Where one turn sends some rows of the set: a few examples, then the rows asked:
z649: [ -5  16 -10  -6 -19  32   4   4   0   4 -10  21  16   3  14  10 -10]
z212: [  0   2  -6  14  32 -15 -20  -3   8  17  11 -15  -3   3 -27   7   6]
z902: [ -2  21 -22  -6 -14  27   2   6   2   4 -13  14  13  -2  10  14  -9]
z946: [  2  15  -8 -14 -21  29   6   7 -10 -15 -10  13   8   9  16   8 -15]
z350: [  4 -12  41   4  11  -6  -6  -6 -18  -9  25  -1  -7  30  -8  -8  -1]
z426: [-21 -15  18   2  21  -9 -16   0  -5 -13  19  -7 -18  23  -4 -28 -10]
z911: [-24  -5   9  15  30  -2 -23   1  12  18  26  -1 -14   9  -5 -17  -1]
z734: [-15 -21  17   5  23  -1 -19  -9   1  16  13   4  13  23 -23 -13  -1]
z820: [ -4  27  -5   0   1  -3  31  -4  13   2  -3  13  28 -21 -12   4  -5]
z822: [  9  29 -14  -1 -21  18  13   6  -4  -4 -11  11   5  -2  14  20  -5]
z845: [  7  23 -15  -7 -23  14  15   4  -9 -15 -16   6   7   3  11  14  -8]
z635: [  9  11  -8 -19 -13   7  21   4   6 -28 -15  -4  -2 -22  -2   9 -14]
z523: [ -6   4  12 -11 -13  33  15   2  17   6   2  26  12 -19   9   3 -11]
z15: [-17 -19  21  -3  22   0 -20 -14   3   0  11  -7 -14  24  -7 -25   8]
z836: [  4   4  17 -13 -25  12  33  -2   3 -21  -8  15   7 -12   6   2  -9]
z766: [  5   5  11 -26 -12  32   9   9   4 -23   2  11  -5 -15  13   4 -21]
z572: [  0  11 -14 -18  -1  28   3   8  21  -2  -6   7   3 -30   1  11 -15]
z560: [  4  18  -4  -7 -27  20  16   3 -12 -14 -13  14  10   8  14  10  -9]
z940: [ -7   2   7  17  24 -16 -10 -15  15  18  10 -13 -18   4 -13  -7  24]
z120: [ 20  12  18  13  21 -20  -7   1 -11  -8  24 -19 -22  11 -13  12   5]
z564: [  7  -8  19   4  13 -27  -2  -7 -17 -21   8 -18  -7  24 -22  -4   1]
z701: [  1  24 -19   1 -20  17  13   3   1   3 -16  14  15  -3   8  16  -3]
z852: [ -9  20  14  -9   5  28  14   4  12   9  17  28  25 -13   6  -1 -15]
z322: [ -7   0  19  17  13 -32   5  -3  -7 -17  16 -15 -24  16  -8 -16   4]
z403: [ -4  -1  17  14  29   5 -24  -1   8  28  28   4  -2   9 -13   3   5]
z308: [-17   4  -2 -23   4  15  13  -1   5 -15  -5  16  33  -5 -10 -15 -24]
z335: [-11  -7  -2 -24 -12  23  12   0  12 -15 -16  13  16 -13  -3  -6 -19]
z747: [-11  11   9  29  22 -26  -2  -2  10  13  22  -9 -21   1  -8  -5  12]
z172: [ -7  11 -12 -12 -20  28   5   3  -5  -6 -16  17  17   8  11   5 -13]
z23: [  4   8  14  17  21 -20  -6 -12   7   6  15 -18 -29   6  -7  -3  24]
z715: [  6  25  -8 -19   3  -5  23   5  -4 -34  -5  -5  11 -13  -8   2 -20]
z13: [-10  -6  29   9  15 -16  -4   0 -10 -18  25  -8 -27  23   1 -20  -3]
z547: [  2  18  11 -28   7  27   6  11  -5 -27  15  10   7  -6   8  -4 -29]
z50: [ 15  41   8  -4   4   8  24   9   3 -11  17   9   3 -22   7  15 -10]
z302: [-22   0  -1  22  28 -18 -13  -2  16  18  16  -8 -13   2 -14 -13   6]
z342: [ -4 -17  19  -8  27   6 -29   1  -9  -7  20  -8  -6  26 -14 -10 -11]
z984: [  8   7  15  26  16 -27   3  -9   0  15  16  -8  -3   7 -21   9  17]
z516: [ -4  10   7  22  22 -30  -3   1   1  -7  20 -20 -31   5  -7  -6   6]
z391: [ -4  27 -18 -16  18  19   2  10  15  -1   5   6  16 -25  -6   6 -20]
z826: [ 14  22   7  -5 -14  17  23   6  12  -7   3  10  -6 -28  10  18  -6]
z292: [ -2  10  -6  -4 -14   8  26  -3  20   1 -15  12  14 -28  -6   9  -3]
z699: [-28 -16  20  10  22  -4 -15  -3   5   7  22   4  -9  20  -6 -27  -4]
z44: [ -6 -13  28  -4  18  -3 -16 -11  -5 -11  16 -12 -25  25  -1 -21   8]
z400: [  2  18  24 -12 -11   5  35  -1  -7 -23   7  18  19  -2   4  -6 -14]
z301: [-13  -4   6   9  30  -3 -24 -12  17  20  14 -10 -17   7 -11 -12  17]
z869: [  0  -7  29   5  12 -17  -3 -15  -7 -13  13 -15 -26  23  -4 -17  15]
z988: [  4   2  16   9  17 -24  -4 -13  -2 -10   9 -23 -30  13  -8  -9  18]
z241: [-17 -13  20   5  25   4 -23 -14  12  17  17  -2 -14  17  -6 -20  14]

z845 -> z902
z940 -> z15
z911 -> z13
Where do these go?
z292 -> z335
z564 -> z212
z400 -> z820

